In the rows, 128 means zero.
Where one turn sends some rows of the set: a few examples, then the rows asked
guko: 133  132  124  148  108  129  115  118  144  143  134  202  137  113  148
Fuza: 108  101  102  134  132  124  129  89  125  154  137  179  140  114  152
Vusob: 120  137  107  100  131  137  134  99  131  172  115  165  148  120  138
Mosu: 151  137  104  136  153  126  110  90  156  121  148  178  127  128  142
pafo: 118  122  139  134  99  139  136  100  151  141  132  172  153  122  151
Kodup: 150  126  120  116  151  139  109  90  144  104  111  163  135  127  134
Tere: 151  135  110  110  130  142  139  108  141  169  125  164  147  123  147
dor: 98  123  92  129  115  140  127  104  150  123  129  192  143  128  152
tupa: 135  139  97  100  134  148  136  107  149  162  133  164  149  128  152
lafal: 116  135  116  157  137  129  106  108  130  110  111  173  139  108  120
Fones: 105  141  122  114  120  135  135  113  101  145  113  157  159  115  152
vab: 115  150  138  107  153  128  104  95  131  129  127  193  160  114  143
nezo: 131  126  115  132  165  123  108  89  113  111  143  174  147  120  165
Pud: 105  148  108  101  146  129  138  112  140  102  128  162  144  124  127
tema: 126  138  118  112  135  125  133  91  117  110  92  173  153  127  129
vazu: 136  155  117  113  150  155  110  85  137  100  137  153  142  124  139
begod: 125  154  109  100  131  138  123  110  141  173  133  167  144  119  144
zadoz: 139  132  122  133  160  125  104  98  97  115  128  154  137  117  150
ter: 113  135  111  131  131  152  129  126  117  159  151  152  147  112  157
Zazo: 110  131  125  124  134  111  105  111  153  112  123  191  132  120  127
dema: 136  149  123  117  117  119  119  139  118  147  110  165  141  121  153
koti: 133  131  138  114  148  111  124  122  142  125  117  182  139  111  123
numos: 124  127  124  132  95  136  136  111  161  130  129  168  143  132  151
tuva: 92  147  113  125  124  131  131  90  130  99  131  165  143  122  124
sem: 122  161  144  122  139  131  138  106  117  123  141  162  151  102  123
Rir: 115  141  93  136  110  161  123  88  116  130  149  167  137  124  160
Vul: 142  182  120  116  132  130  118  112  128  109  128  171  143  127  138
Dip: 143  125  107  138  155  120  122  88  106  104  129  164  142  127  158
Ver: 125  145  105  137  128  127  114  109  136  153  170  176  130  114  161
fol: 140  133  110  125  164  120  99  109  113  109  128  158  130  126  152
Gozad: 118  125  89  122  128  144  133  138  132  145  132  151  135  129  155
medof: 114  150  111  151  98  149  142  96  121  129  141  175  148  114  146
Reti: 123  138  110  123  166  131  103  97  106  108  137  152  139  122  156
sezu: 111  137  127  129  100  144  133  105  159  133  146  167  150  127  157
ril: 134  139  108  108  131  152  143  97  132  169  134  160  155  119  149
lat: 120  129  102  133  157  141  123  64  138  121  150  170  144  123  142
Peti: 147  143  109  136  156  122  111  100  115  104  146  165  138  127  163
geb: 156  134  115  151  140  131  132  71  125  126  137  165  135  119  131
tadof: 126  158  146  145  118  121  119  105  123  119  136  174  136  106  122
vigir: 135  154  100  105  122  136  136  110  133  164  118  157  138  124  137
Gib: 110  151  106  152  137  135  102  115  138  103  124  168  139  113  125
fosu: 127  108  115  133  131  137  128  132  123  163  124  163  141  115  151
bufu: 100  145  109  99  132  131  112  132  131  141  124  170  151  124  163
Tibol: 143  125  123  149  113  144  108  98  116  152  138  186  133  113  155
faz: 126  111  88  128  119  140  108  105  141  130  126  187  125  134  159
maka: 135  132  84  142  111  125  143  105  123  136  136  157  123  127  148
kozil: 102  145  120  155  142  138  100  105  128  113  129  171  147  102  124
muk: 145  137  143  123  152  147  107  79  128  119  129  165  148  109  135

Vusob moves to -> nezo
numos moves to -> lafal
Now these:
vab moves to -> Ver
dema moves to -> geb
koti moves to -> Tibol
medof moves to -> tuva
fol moves to -> Tere
Kodup moves to -> fosu

Where one turn sends some rows of the set: a few examples, then the rows asked
sur: 162  155  98  131  137  145  119  122  129  145  107  118  124  108  122  139  133  139  112  118  167  137  152  152  135  125  101  134  130  118  150  131  144
Sovi: 127  111  144  129  134  121  141  142  152  114  145  132  120  146  108  132  122  133  133  96  146  133  153  131  117  129  110  105  143  144  119  103  134
Dulef: 128  144  130  118  145  127  140  119  138  86  144  127  98  140  105  116  153  124  141  117  146  103  145  143  118  138  108  115  129  142  138  164  149
vagaz: 127  149  135  125  145  130  146  115  132  94  145  135  103  132  100  119  144  117  137  110  130  94  152  148  119  137  91  118  124  135  137  161  148
zimi: 121  142  142  117  138  126  141  116  143  99  147  137  98  132  102  112  140  117  139  106  146  97  146  145  120  135  90  123  118  138  137  163  148
bifu: 122  126  115  139  117  153  138  124  116  142  123  142  133  122  107  97  149  116  132  111  158  147  105  125  144  143  125  139  144  109  113  132  130
simav: 163  153  99  128  144  146  127  127  126  157  109  129  120  105  119  140  134  137  111  112  160  128  147  146  145  122  102  136  118  124  146  123  140
Mipoz: 145  125  125  137  117  123  143  105  143  145  135  134  102  114  119  157  140  102  98  147  174  141  155  141  127  149  119  138  138  137  161  136  139
Benu: 137  128  122  149  115  141  127  120  125  126  132  149  135  111  100  146  142  96  147  81  114  122  133  142  149  156  112  122  166  155  152  121  131
Lolev: 123  150  124  139  121  133  126  134  156  126  128  150  120  127  119  110  128  94  108  104  155  121  103  155  141  144  140  117  129  133  139  147  92
doto: 163  155  99  128  142  135  146  116  132  157  107  124  113  113  118  139  135  128  109  120  157  135  150  150  137  126  98  143  130  120  151  130  149
zame: 142  120  131  148  110  135  125  102  146  142  138  136  112  115  112  155  138  97  108  147  171  144  153  150  124  151  129  131  134  130  163  144  142
pidi: 145  143  118  150  111  130  133  134  145  117  111  154  143  126  120  142  158  109  138  82  154  103  146  110  154  168  115  131  115  120  142  146  128
gobo: 142  127  121  144  111  143  124  115  128  128  127  142  136  113  94  151  143  94  146  87  117  131  131  143  152  157  114  125  163  160  149  124  124
zevu: 133  119  131  119  147  119  143  147  146  108  144  126  118  149  117  131  130  132  144  113  141  127  155  131  111  128  111  107  149  148  126  111  133
Gogog: 122  128  120  136  115  154  143  120  121  138  126  141  142  123  104  92  149  119  135  106  155  149  113  118  144  140  126  140  142  117  114  129  128
vadum: 119  150  120  138  121  134  129  137  153  129  126  159  122  133  118  109  129  90  111  112  147  125  111  157  142  150  137  126  131  141  138  147  89
Bota: 127  113  147  126  139  114  144  140  148  118  145  132  117  143  110  127  117  127  143  105  138  127  157  132  115  122  95  116  140  144  124  111  132
dov: 142  139  120  161  114  126  135  133  139  112  116  158  141  125  120  137  154  111  140  82  149  98  145  113  151  172  114  128  119  123  145  143  134
fafe: 129  113  142  129  141  117  152  139  144  116  153  132  124  143  115  135  125  126  135  102  142  122  164  129  109  136  100  107  141  146  126  109  135
fofug: 117  144  118  141  125  131  124  139  144  136  124  155  121  135  122  113  131  93  107  111  153  129  104  159  140  153  137  129  134  134  139  144  93
vofe: 142  130  130  142  110  141  122  113  124  124  127  148  127  108  101  152  140  92  144  90  115  128  128  139  156  151  109  121  156  159  152  118  123
guk: 143  128  121  140  110  131  119  108  141  133  138  130  112  107  118  159  135  107  106  153  182  141  153  149  126  146  123  126  139  133  160  137  134
Vimi: 117  150  135  115  138  136  133  116  139  94  138  138  105  135  95  114  144  122  140  118  136  91  140  147  122  140  100  124  119  134  140  162  147
sep: 144  122  125  141  116  138  130  106  131  134  139  127  107  118  115  153  143  104  99  153  178  145  149  154  122  154  120  133  136  127  155  144  135
sed: 125  123  126  136  116  159  135  120  122  137  122  135  142  120  106  92  140  122  136  117  151  143  106  116  137  142  124  139  145  116  118  129  125
Kotu: 146  141  124  151  109  132  133  126  146  119  110  152  146  128  126  138  152  107  144  77  153  107  143  114  146  169  111  129  110  116  149  140  138
gepi: 160  153  96  125  143  142  133  130  124  152  115  120  121  115  122  143  135  131  107  121  165  134  147  157  135  123  103  134  127  111  144  123  133

zame moves to -> Sovi
Dulef moves to -> Mipoz
sed moves to -> Kotu
Now these:
Bota moves to -> sur
vagaz moves to -> sep
dov moves to -> fofug
vadum moves to -> gobo

